In the rows, 128 means zero.
Families of rows that turns and mirrors carry onto each other, the same ones carrying the whole set onto itself: the rest of each named row's family, in list order
3 families of 6 rows
z_350: [109 129 128 144 104 160 125 138 108 109  99 123 118 129 117 156 117 117
 112 125 136 134 156 145]
z_700: [143 131 131 142 106 144 111 147 124  89 124 123 120 142 124 142 122 139
 145 136 134 134 157 126]
z_779: [147 155 127 132 116 168  97 125 126 108 129 141 113 150 106 149 106 122
 127 133 142 135 143 101]
z_341: [118 148 141 144 158 144 103 114 111 102 135 148 135 112 150 160 134 128
 123 132 133 109 145 105]
z_453: [128 130 137 132 164 120 134  90 116 134 133 143 100 119 128 150 138 130
 129 104 119 104 162  91]
z_340: [ 99 124 136 150 127 139 131 131 101 112 107 128 126 106 135 160 141 123
 117 126 128 124 164 143]
z_685: [111 141 153 139 112 128 117 133 125 103 116 128 141 126 150 154 124 121
 145 132 130 110 149 117]
z_864: [145 146 138 141 156 127 106 116 117 122 149 152 116 113 118 150 157 138
 141 137 126 126 166  96]
z_225: [144 165 145 125 120 135 105 115 134 143 137 150 115 133 101 150 131 116
 145 136 132 127 154  84]
z_717: [139 147 125 132 123 153 118 118 115 150 124 146  96 125  76 153 139 116
 118 129 132 147 169 113]
z_935: [115 114 135 136 123 135 139 117 117  98 107 117 111 140 147 146 106 129
 130 102 126 104 150 122]
z_41: [144 140 130 122 148 136 127  90 124 145 133 145  87 137 100 146 124 123
 128 105 125 116 159  82]
z_396: [151 132 122 123 122 150 128 107 126 128 123 131  82 156  94 139 105 126
 129 105 130 127 156  98]
z_741: [127 142 127 133  95 160 123 132 118 134 106 130 106 138  88 151 118 110
 119 127 136 145 160 127]
z_653: [121 149 131 138 152 147 118 104 106 151 128 156 107 106  97 162 151 115
 109 127 129 131 165 107]
z_806: [100 138 142 144 147 132 128 112 103 138 118 145 124  95 127 165 154 116
 114 126 125 118 165 122]
z_91: [136 119 126 128 107 144 136 121 125 108 109 116  95 156 117 139  98 128
 134 104 130 120 154 117]
z_410: [114 117 137 140 156 125 139 103 111 108 121 130 111 121 151 151 128 133
 126 102 121  97 157 111]

The rest of the family of z_91: z_453, z_935, z_41, z_396, z_410
The rest of the family of z_700: z_779, z_341, z_685, z_864, z_225

Families of rows that turns and mirrors carry onto each other, the same ones carrying the whole set onto itself: the rest of each named row's family, in list order
5 families of 8 rows
z_803: [146 115 116 121 105 131 110 108 135 118 151 141]
z_797: [100 132 110 119 141 106 138 109 136 118 127 153]
z_345: [149 110 126 135 113 149 118 142 141 115 137 116]
z_437: [132 146 130 108 130 122 147 121 137 104 125 157]
z_97: [131 106 109 124 106 135 100 128 129 125 143 130]
z_465: [140 115 127 150 114 132 105 138 145 118 132 103]
z_503: [139 102 122 140 123 137 122 145 145 117 138 102]
z_174: [133 115 122 111 107 132 110 109 121 113 150 142]
z_696: [119 138 122 138 151 113 158 134 148 109 117 126]
z_563: [151 112 119 119 109 144 114 129 135 122 143 134]
z_660: [ 99 142 117 148 142 103 131 135 139 117 109 133]
z_510: [128 145 127 141 140 118 155 140 152 107 115 137]
z_676: [103 140 126 143 145 105 145 126 149 107 117 129]
z_75: [ 92 132 117 146 140 113 133 136 148 114 112 134]
z_246: [155 115 138 132 114 143 127 125 148 110 141 122]
z_431: [126 149 130 120 140 114 144 116 136 114 118 159]
z_621: [135 107 111 114 112 134 108 114 138 125 151 135]
z_124: [128 101 116 142 113 138 104 144 137 121 134 112]
z_197: [ 91 132 107 141 143 106 136 128 148 117 119 131]
z_582: [143 113 128 119 108 135  99 113 129 121 144 137]
z_322: [130 117 127 152 116 132 122 144 139 106 134 100]
z_927: [120 101 110 138 107 119  98 122 128 122 143 120]
z_647: [121 110 117 137 108 128  90 124 137 125 141 118]
z_208: [127 102 132 149 119 132 114 139 144 112 133 105]
z_988: [ 99 138 107 116 120 106 123 115 131 114 128 158]
z_730: [158 123 135 125 116 138 134 130 133 102 141 124]
z_870: [123 147 134 140 148 114 149 137 141 111 108 138]
z_680: [101 145 111 127 135 108 126 116 133 123 117 156]
z_491: [118 100 103 135 113 128 102 131 139 125 143 115]
z_55: [114 141 120 119 138 100 143 109 135 113 125 155]
z_496: [ 97 129 109 124 135 105 128 117 129 119 120 159]
z_324: [124 138 135 137 139 119 150 147 143 100 112 126]
z_942: [132 140 120 115 135 109 147 119 133 112 123 161]
z_119: [130 137 124 117 144 112 157 117 140 111 125 150]
z_164: [155 106 129 118 119 145 128 127 144 116 143 124]
z_35: [104 113 110 138 108 126  98 126 132 118 140 119]
z_315: [ 93 132 109 145 130 104 128 143 140 111 116 128]
z_800: [124 147 133 131 144 108 155 121 145 106 120 140]
z_121: [ 93 136 119 134 139  97 132 115 137 112 121 142]
z_863: [159 118 138 130 115 136 116 129 139 116 138 120]

The rest of the family of z_174: z_437, z_322, z_988, z_730, z_324, z_35, z_315
The rest of the family of z_496: z_803, z_510, z_75, z_246, z_927, z_208, z_942
The rest of the family of z_55: z_345, z_97, z_563, z_676, z_124, z_800, z_121

Families of rows that turns and mirrors carry onto each other, the same ones carrying the whole set onto itself: the rest of each named row's family, in list order
3 families of 6 rows
z_328: [112 146 117 121 149 126 138 144 109 114 150 108  96 133]
z_983: [102 136 119 152 125 108 114 149  96 119 131 102  96 127]
z_129: [103 123 107 116 148 132 125 142 105 134 149 149 123 145]
z_575: [ 97 137 124 166 123 115 107 116 104 147 111 124 123 130]
z_528: [101 126 127 169 116 120 110 118 113 135 114 107 120 137]
z_876: [100 136 103 121 120 105 144 133 125 130 133 147 153 139]
z_224: [100 145 121 147 102 114 132 114 142 130 121 120 148 143]
z_394: [123 140 116 119 144 127 123 132 116 109 154 116  95 144]
z_719: [ 79 145 104 127 114 112 143 135 126 125 144 142 151 132]
z_441: [ 99 153 125 155 111 119 139 110 136 145 134 116 145 136]
z_399: [ 95 123  98 113 144 134 133 131 110 126 145 151 120 144]
z_641: [125 145 122 126 147 132 122 137 122 120 155 115  94 137]
z_230: [110 154 123 153 124  98 107 150 107 118 131 113  99 120]
z_157: [ 86 149 109 117 115 107 135 138 121 124 148 142 149 142]
z_823: [110 127 106 110 153 129 147 132 109 131 144 141 129 139]
z_406: [ 95 156 127 142 112 122 132 100 132 141 134 119 144 145]
z_407: [107 136 126 171 128 111 114 126 104 150 112 117 123 137]
z_479: [118 146 124 148 130  96 108 152 102 113 130 109 102 133]

The rest of the family of z_823: z_328, z_983, z_528, z_876, z_224
The rest of the family of z_230: z_129, z_575, z_641, z_157, z_406

